(in the rows, 128 means zero)
A single turn carries every row of the set below to another of its rows. Some are shown first; where does it send the rows asked next?
J_181: [135 152 146 107 125 142 160 164 146  91 156  87 146 144 104 150 122 115
 127 114 124 100 148 128 126 138 131 110 133 153 102 125 141 129 136 152]
J_364: [123 123 143 127  76 169 115 122 135  99 138  94 146 117  81 130 136 117
 137 118 142 135 121 135 161 142 133 115 137 174 123 125 139 145 121  94]
J_258: [135 150 158 110 137 148 158 159 129 101 152 101 148 140 107 155 128 108
 140 119 128 100 151 122 121 136 131 101 138 147 108 129 144 123 138 149]
J_162: [153 136 161 110 109 143 162 127 147 121 154 154 141 119  99 151 122 110
 129 127 132 111 146 133 146 141 104 128 151 135 135 127 170 117 110 139]
J_282: [153 146 162 116 126 166 154 125 128  89 156 141 129 136  92 167 131 138
 135 146 130  88 141 102 122 130 108 104 136 152 132 139 147 131 122 128]
J_80: [157 152 158 110 121 168 158 134 140  90 148 134 125 138  88 171 123 136
 130 141 129  85 141 103 122 133 111 116 130 145 140 142 146 137 121 121]
J_885: [126 132 137 132  70 169 111 124 133  96 130 101 144 123  82 131 138 116
 142 121 143 133 123 139 158 140 129 120 126 167 119 124 141 141 123  97]
J_465: [132 128 152 147  81 164 118 124 142 122 114 118 125 127  92 138 107 153
 121 124 122 124 122 129 171 143 129 112 139 159 127 145 150 120 141 110]
J_5: [135 130 148 112 138 138 140 125 150  90 160 128 149 109  91 138 152 105
 130 145 126 117 141 116 125 121 129  91 131 139 122 119 126 114 138 128]
J_833: [138 129 142 114 131 136 140 132 153  91 151 124 144  99  88 132 152 103
 125 143 120 119 144 123 122 123 123 100 123 131 122 116 124 115 143 119]
J_873: [122 131 133 123  62 166 136 121 138 106 117 118 152 129 102 123 130 145
 132 107 124 131 115 144 162 134 106 126 141 168 108 133 137 127 129 122]
J_473: [149 129 143 104 138 123 143 133 147  89 154 124 157 103  88 136 149 105
 124 142 126 122 143 112 129 122 124 101 132 141 123 119 128 119 140 130]
J_205: [148 125 157 115  98 138 163 127 159 108 164 152 148 128 101 149 118 115
 126 123 130 113 142 133 150 138 105 134 160 141 129 122 167 117 120 148]
J_970: [152 149 159 114 112 134 152 123 112 114 147 129 160 106  94 153 146 119
 139 133 130  94 164 131 130 123  96 111 144 152  91 110 140 112 130 118]
J_886: [140 127 144 119 130 134 135 128 166  78 160 127 149 104  93 132 140 114
 118 139 121 117 146 124 130 121 134 100 128 139 117 113 119 116 142 120]
J_236: [155 144 152 117  97 129 146 123 128 105 155 118 158 107  84 154 139 122
 133 134 135  95 166 139 136 129  96 126 140 159  89 103 147 117 130 109]
J_672: [138 153 151 108 130 148 165 163 142  97 144  92 145 138 108 150 130 105
 137 117 121 101 148 121 118 136 133 109 127 140 115 130 139 127 140 144]
J_445: [158 145 156 120 113 159 147 130 145  85 159 133 122 142  87 175 116 145
 128 140 126  86 143 104 128 135 115 114 134 154 130 140 147 132 130 117]
J_838: [128 128 143 133  68 167 106 124 135  96 131  96 142 120  75 131 132 121
 139 120 144 133 123 135 158 138 133 113 129 162 115 126 141 140 123  96]
J_390: [148 135 163 114 113 134 157 134 134 104 158 151 142 128  93 151 125 108
 134 131 128 114 150 126 147 141 100 127 158 138 131 130 177 118 121 149]
J_781: [122 134 128 127  61 164 141 122 135 109 115 122 146 127 108 127 134 140
 136 108 120 127 116 141 165 132 104 126 136 163 115 133 135 128 134 123]
J_707: [126 136 146 137 101 179 139 144 121 106 121  94 129 130  83 124 114 144
 100 127 132 115 108 141 158 139 120 121 132 180 125 121 149 142 124 121]
J_432: [115 135 147 133 101 181 141 138 129 106 126  99 124 129  85 121 118 151
 106 127 127 118 111 139 158 144 116 113 142 187 123 127 143 145 125 118]
J_311: [121 133 164 143  93 177 124 132 136  88 118 106 145 130 101 120 111 121
 114 108 130 125 111 144 164 135 139 123 141 147 113 128 119 144 129 113]
J_835: [116 135 166 146 101 171 126 132 134  90 122 101 143 123 103 122 110 123
 115 103 127 118 123 143 170 134 138 120 143 159 117 128 121 148 130 106]
J_728: [122 137 160 146  99 176 119 132 133  84 119 108 145 125 103 120 109 118
 119 108 131 121 121 149 164 135 138 124 134 150 123 126 121 145 132 110]
J_27: [146 128 164 115 113 141 161 129 141 121 162 149 151 123 102 151 126 107
 134 130 135 114 144 127 145 135 111 114 159 137 134 125 173 111 119 148]
J_780: [125 135 150 133  90 178 138 138 123 106 125  89 128 136  78 124 118 146
 101 128 134 119 107 135 159 145 121 120 136 178 117 126 144 138 125 122]
J_823: [119 125 137 125  63 166 138 120 137 102 120 115 153 126 108 126 133 145
 136 104 122 126 117 141 159 134 102 125 144 171 112 136 131 137 134 112]
J_134: [133 129 146 147  83 162 126 128 136 124 115 117 124 121  97 139 110 153
 121 120 123 125 122 130 170 139 132 108 135 164 135 141 155 122 141 113]
J_759: [161 139 157 114 114 123 145 128 112 102 144 134 161 104  87 151 139 119
 136 137 128 104 165 128 133 128  91 124 139 148 100 114 146 116 137 120]
J_470: [128 119 147 144  79 163 121 133 138 122 121 116 125 121 100 138 110 153
 131 116 118 127 128 131 167 146 128 108 145 166 130 144 154 126 142 107]
J_394: [153 147 151 114 105 129 154 125 120 114 145 129 151  97  85 150 143 115
 136 132 130  97 166 141 133 129  90 121 134 147  94 107 144 114 127 112]
J_784: [150 152 159 109 131 153 155 133 136  80 155 143 123 138  84 168 133 131
 130 139 125  95 141 102 132 134 108 109 138 147 129 141 146 137 126 135]
J_523: [145 158 156 102 135 133 159 158 133  97 149  98 146 132 100 158 134 108
 135 115 120 104 152 111 133 133 131 104 133 145 110 131 139 133 134 150]

J_672 -> J_833
J_236 -> J_205
Where do these go?
J_134 -> J_707
J_27 -> J_282
J_780 -> J_311
J_835 -> J_364
J_523 -> J_473

